Each row is where one point has got to under a steady rotation. How many ticks took it there?
The counts run from 0 to 324.
-12; 4; 22; -10; 8; -9; -9; -11; -14; -21; -3; 18; -10; 4; 8; 4; -14; -7; -7; 4; -9; 24; 6; -2; 12; -6; 6; 7; 5; -5; -16; -5; -7; -2; -1; 3; 13; 0; -2; 18; 3; 8; -12; 12; 2; -5; 0; -6; -24; -16; -8; 16; -17; 10; 40; 12; 7
244
1; 0; 30; 6; 1; -27; -6; -17; -12; -25; 4; 2; 5; 10; -1; -6; -26; 3; -16; 3; -17; 6; 12; -5; 4; 7; -20; 13; 1; -3; -8; -11; 0; -2; -10; 0; -8; -2; -2; 12; 8; -3; -16; 11; 8; 0; -1; 2; -20; -15; -9; 15; -16; 7; 28; -5; 4
29
15; 12; -6; 23; 1; -4; 8; -25; 16; -5; -1; 1; -13; -17; 25; -13; 5; -14; 14; 11; -7; 18; 9; -2; -9; -19; 2; -9; 8; -12; -8; -23; 8; -6; 12; 0; 11; 0; -7; -11; 5; -7; -20; -9; 0; 12; -6; 6; -8; -16; -24; 4; 0; -14; 8; 11; 0
274
10; 1; 25; 3; -2; -10; -3; -9; -5; -24; -8; -12; 5; 0; 7; -10; -19; 6; -19; 16; -12; 0; 20; -3; 7; 3; -27; 13; 3; -11; -4; -10; -5; -13; -20; -11; -7; -11; -1; -4; 7; -12; -16; 7; -4; -8; 2; 6; -17; 1; -11; 26; -6; 1; 28; -4; 7
227
-14; 6; 23; 4; 15; -13; -7; -22; 9; -20; -2; 18; -19; 10; -2; 5; -28; 9; -13; 5; 2; 1; 6; -1; -8; -7; -6; 8; 15; -1; -8; -9; 9; 14; 8; 1; -6; -12; 0; 16; 4; 1; -10; 20; 0; 13; -20; 12; -4; -16; -2; 5; -9; 11; 30; -4; 12
109
16; 9; 16; -1; -2; 6; -3; -13; 0; -11; -13; -6; 2; -4; 20; -10; -8; -7; -12; 17; -10; 6; 19; -3; 9; -7; -24; 4; 6; -24; -14; -10; -10; -16; -15; 0; 3; -7; 1; -6; 12; -11; -7; 5; -16; -4; -5; 8; -5; -2; -12; 33; -1; 8; 32; -3; 0
222
18; 7; 16; -1; 0; -1; 10; -8; 0; -10; -16; -7; 1; 3; 15; -20; -8; -6; -11; 19; -13; 7; 25; -9; -2; -14; -24; -4; 0; -17; -13; -10; -8; -13; -7; 0; 2; -5; -2; -10; 12; -15; -1; 4; -15; -8; 0; 11; -6; 2; -8; 39; 5; 2; 23; -12; -1
219
18; 0; 18; 20; 1; 6; 5; -7; 11; -4; 4; -9; 2; 1; 23; -9; -9; -8; -12; 10; -8; 22; 11; -10; 7; -21; -17; -10; -7; -28; -22; -15; -5; -5; -3; 1; -4; 1; -4; -3; 24; -17; 7; 1; -5; -3; -7; 15; -6; -4; -8; 21; 3; 2; 26; -3; 8
294
-17; 0; 1; 8; 8; -31; 12; -17; 4; -19; -5; 16; -21; -1; 0; -6; -13; -1; 7; 12; -9; 17; 7; -1; -20; -14; 13; 0; 7; 17; 5; -15; 12; 7; 18; -4; 11; -3; -13; 7; -4; 7; -21; 5; 15; 1; 5; 4; -23; -16; -17; 2; -10; -9; 11; 4; 8
259
-12; 7; 20; 7; 13; -11; -11; -24; 9; -19; 2; 16; -16; 9; 0; 4; -25; 6; -13; 8; 0; 2; 1; -2; -8; -7; -7; 8; 12; -1; -11; -9; 7; 12; 7; 3; -7; -13; -1; 18; 5; 0; -8; 20; 0; 13; -23; 12; -4; -16; -6; 5; -12; 13; 31; -4; 12
108
-22; 0; 21; 0; 5; -27; -1; -10; -8; -23; -5; 25; -8; 8; -3; 10; -25; 5; -12; 3; -6; 10; 15; 1; -2; -9; -3; 11; 10; 2; 1; -14; 3; 8; -1; 8; 2; 0; -3; 21; 8; 8; -14; 10; 6; -2; 6; 10; -18; -16; -10; 3; -12; 10; 32; 2; 6
37
3; -8; 29; 15; 10; -15; -2; -8; 2; -23; 13; 2; -11; 3; 5; 0; -17; 1; -6; -6; -5; 29; -1; -5; 10; -10; 9; 0; -3; -4; -18; -8; 7; 5; 8; -10; -5; 2; -2; 9; 3; -3; -18; 5; 13; 3; -3; -1; -29; -16; -5; -4; -15; -11; 27; 13; 20
174
-15; -8; 23; -7; 5; -20; 1; 1; -12; -22; -7; 8; -3; 11; -1; -1; -26; 4; -19; 14; -12; 17; 15; -4; 4; -6; -7; 7; 0; 2; -3; -7; -5; -1; -7; -4; 5; -3; -7; 12; 7; 3; -2; 14; 6; -17; 9; 3; -26; -5; -6; 26; -11; 8; 32; -2; 11
238
17; -1; 5; 15; 2; -3; 20; -2; 12; -11; -10; -9; -11; -12; 20; -17; 3; -7; 5; 14; -8; 24; 18; -7; -4; -28; -1; -12; 0; -10; -7; -16; 3; -9; 7; -10; 7; -1; -7; -19; 6; -13; -14; -9; -3; -7; 10; 8; -19; 0; -17; 16; 5; -22; 10; 8; 7
71
-6; 4; -15; 11; 0; -10; 20; -8; 13; -7; -14; 9; -17; -16; 14; -9; 2; -11; 8; 26; -9; 18; 9; -2; -25; -31; 4; -12; 3; 1; 1; -20; 2; -2; 13; 1; 12; -4; -12; -6; 9; -4; -11; -6; 3; -9; 6; 12; -15; -4; -27; 9; 3; -8; 11; 4; 2
63
2; 3; 26; 10; 10; -16; -8; -21; 4; -22; 11; 0; -9; 13; -3; -12; -24; 5; -13; 7; -10; 7; -4; -9; -9; -1; -12; 2; -3; -1; -20; -4; 4; 9; 6; -3; -14; -11; -1; 14; 6; -8; -7; 19; 7; 9; -24; 6; -13; -12; -3; 11; -15; 5; 28; -10; 14
104
-9; 8; 5; 1; 5; -21; -7; -26; -7; -21; 4; 14; -13; -5; 3; -6; -9; -10; 5; 11; -15; 17; -7; -1; -10; 0; 8; 5; 1; 9; -10; -9; 1; 1; 8; 1; 8; -7; -6; 16; -2; 7; -25; 7; 13; 2; -8; -6; -26; -19; -22; 4; -24; 2; 27; 10; 5
252
6; 7; 12; 5; 5; 4; 12; -8; 14; -7; -25; 4; -10; -2; 19; -4; -12; 2; -11; 19; 2; 1; 31; -1; -3; -24; -20; -1; 18; -18; 1; -15; 2; -6; -4; 0; 4; -7; -3; -11; 10; -10; -2; 3; -20; -1; 2; 20; 4; 1; -8; 28; 14; 3; 21; -6; 3
214
2; -7; 29; 15; 11; -11; -5; -8; 3; -22; 12; 4; -11; 2; 9; 4; -16; 0; -6; -7; -3; 31; -1; -5; 15; -13; 11; 0; -2; -9; -18; -9; 6; 5; 5; -10; -2; 4; -2; 10; 5; -3; -16; 6; 11; 2; -3; -2; -27; -15; -6; -4; -15; -8; 29; 16; 19
173
3; 10; 0; 3; -2; -24; 9; -18; -6; -20; -5; 16; -13; -12; 1; -14; 1; -12; 13; 11; -16; 13; 3; -4; -24; -13; 5; -3; 1; 9; -10; -14; 3; -1; 13; 7; 3; -4; -1; 6; 1; -2; -32; -6; 4; 2; 1; 0; -25; -15; -26; -5; -15; -9; 21; 7; -4
52
-6; 18; 14; -9; 12; -10; 5; -22; 0; -13; -13; 29; -21; 10; 2; -7; -11; -7; 1; 7; -6; 8; 10; -7; -17; -17; 1; -3; 11; 3; -19; -5; 4; 8; 18; 16; 6; -6; 1; 13; 2; 3; -6; 14; -12; 12; -16; 8; -3; -20; -4; 16; -7; 11; 29; -6; -2
117
-8; 1; 22; -7; 9; -8; 1; -3; -1; -18; -3; 16; -14; 12; -5; -4; -20; -1; -15; 12; -9; 13; 0; -11; -13; -17; -6; -4; -5; -2; -24; -2; -6; 10; 8; 6; -8; -9; 2; 18; 13; -4; 5; 17; -3; -5; -13; 10; -14; -7; -1; 16; -10; 14; 39; -10; 12
314
2; 4; -5; 12; 3; 3; 16; -3; 16; -5; -17; 8; -19; -17; 24; -1; 2; -9; 6; 16; 1; 21; 19; 1; -3; -35; 7; -10; 12; -12; 0; -20; 3; -6; 9; -3; 15; -1; -8; -11; 8; -5; -13; -9; -7; -6; 10; 11; -12; -4; -19; 10; 7; -13; 16; 14; 6
67
3; 0; 34; 5; 2; -24; -7; -17; -12; -24; 2; 2; 5; 9; 1; -3; -26; 5; -17; 1; -14; 6; 15; -3; 9; 7; -19; 15; 3; -6; -7; -11; 1; -3; -12; -1; -7; -1; -1; 9; 5; -3; -18; 10; 5; 1; 0; 2; -20; -14; -7; 14; -15; 6; 30; -2; 5
28
-10; -8; 1; 18; -4; -9; -5; -9; 4; -12; 7; -10; 4; -9; 18; 1; -16; -6; -13; 24; -14; 23; 2; 2; 6; -6; -10; 3; -5; -13; 2; -20; -9; -8; -14; -7; 7; -5; -16; 4; 18; -3; -3; 3; 16; -19; 3; 7; -22; -3; -26; 18; -9; 5; 26; 4; 12
158
15; 9; 19; 1; 0; 7; -6; -12; 0; -13; -12; -5; 2; -6; 19; -6; -9; -4; -14; 14; -8; 3; 20; -2; 13; -6; -24; 9; 9; -25; -12; -11; -8; -15; -17; -2; 2; -9; 2; -5; 11; -11; -11; 6; -15; -4; -4; 7; -6; -2; -12; 29; -2; 7; 34; 0; 1
223
-17; 2; -3; 7; 7; -28; 13; -17; 4; -16; -4; 17; -21; -1; 2; -8; -12; -3; 9; 14; -11; 20; 6; -2; -23; -17; 13; -4; 4; 17; 2; -16; 10; 7; 20; 0; 13; -2; -15; 6; -1; 8; -16; 4; 14; 0; 4; 5; -22; -16; -19; 5; -9; -7; 10; 3; 6
260
-4; 7; 28; -13; 12; -4; -4; -5; -4; -22; -11; 23; -20; 8; -1; 2; -15; 1; -10; 2; -1; 10; 7; -7; 0; -17; 1; 1; 10; -5; -23; 0; -1; 7; 7; 5; -4; -9; 9; 16; 4; -2; -12; 14; -13; 4; -11; 3; -14; -11; 1; 9; -11; 8; 43; 4; 9
318
11; 9; 3; 15; 4; -11; 17; -17; 20; -12; -16; -3; -13; -4; 7; -18; -11; 5; -4; 22; -5; -8; 22; -5; -26; -19; -22; -2; 12; -3; 3; -17; 9; -1; 7; -4; -7; -14; -4; -15; 6; -15; -14; 2; -9; 6; -7; 21; 0; 1; -13; 16; 8; -9; 7; -12; 2
207
8; -3; 11; 14; -5; -9; -2; -8; -1; -18; -5; -13; 4; -15; 21; -1; -9; -3; -8; 13; -10; 14; 19; 5; 16; -5; -13; 10; 7; -17; 5; -19; -2; -17; -20; -13; 6; -3; -8; -8; 8; -7; -23; -5; 4; -12; 14; 3; -22; -3; -24; 15; -4; -8; 22; 13; 7
152
-6; -7; 12; 22; 10; 8; -4; -6; 24; -7; 4; -11; -7; -1; 23; 5; -21; 4; -19; 18; 1; 20; 6; -1; 11; -19; -9; -3; 3; -22; -5; -16; -2; 0; -4; -13; 1; -8; -12; -2; 18; -9; 9; 10; 3; -8; -10; 16; -6; 0; -9; 20; 3; 5; 24; 1; 23
87
-9; -5; 26; -2; 9; -13; 4; 2; 1; -21; -3; 11; -12; 15; -9; -3; -26; 8; -20; 11; -7; 9; 5; -10; -12; -17; -11; -3; -4; -1; -17; -4; -2; 11; 5; 0; -13; -9; 0; 15; 12; -7; 2; 18; 0; -7; -8; 13; -16; -4; 0; 14; -7; 9; 35; -11; 15
312
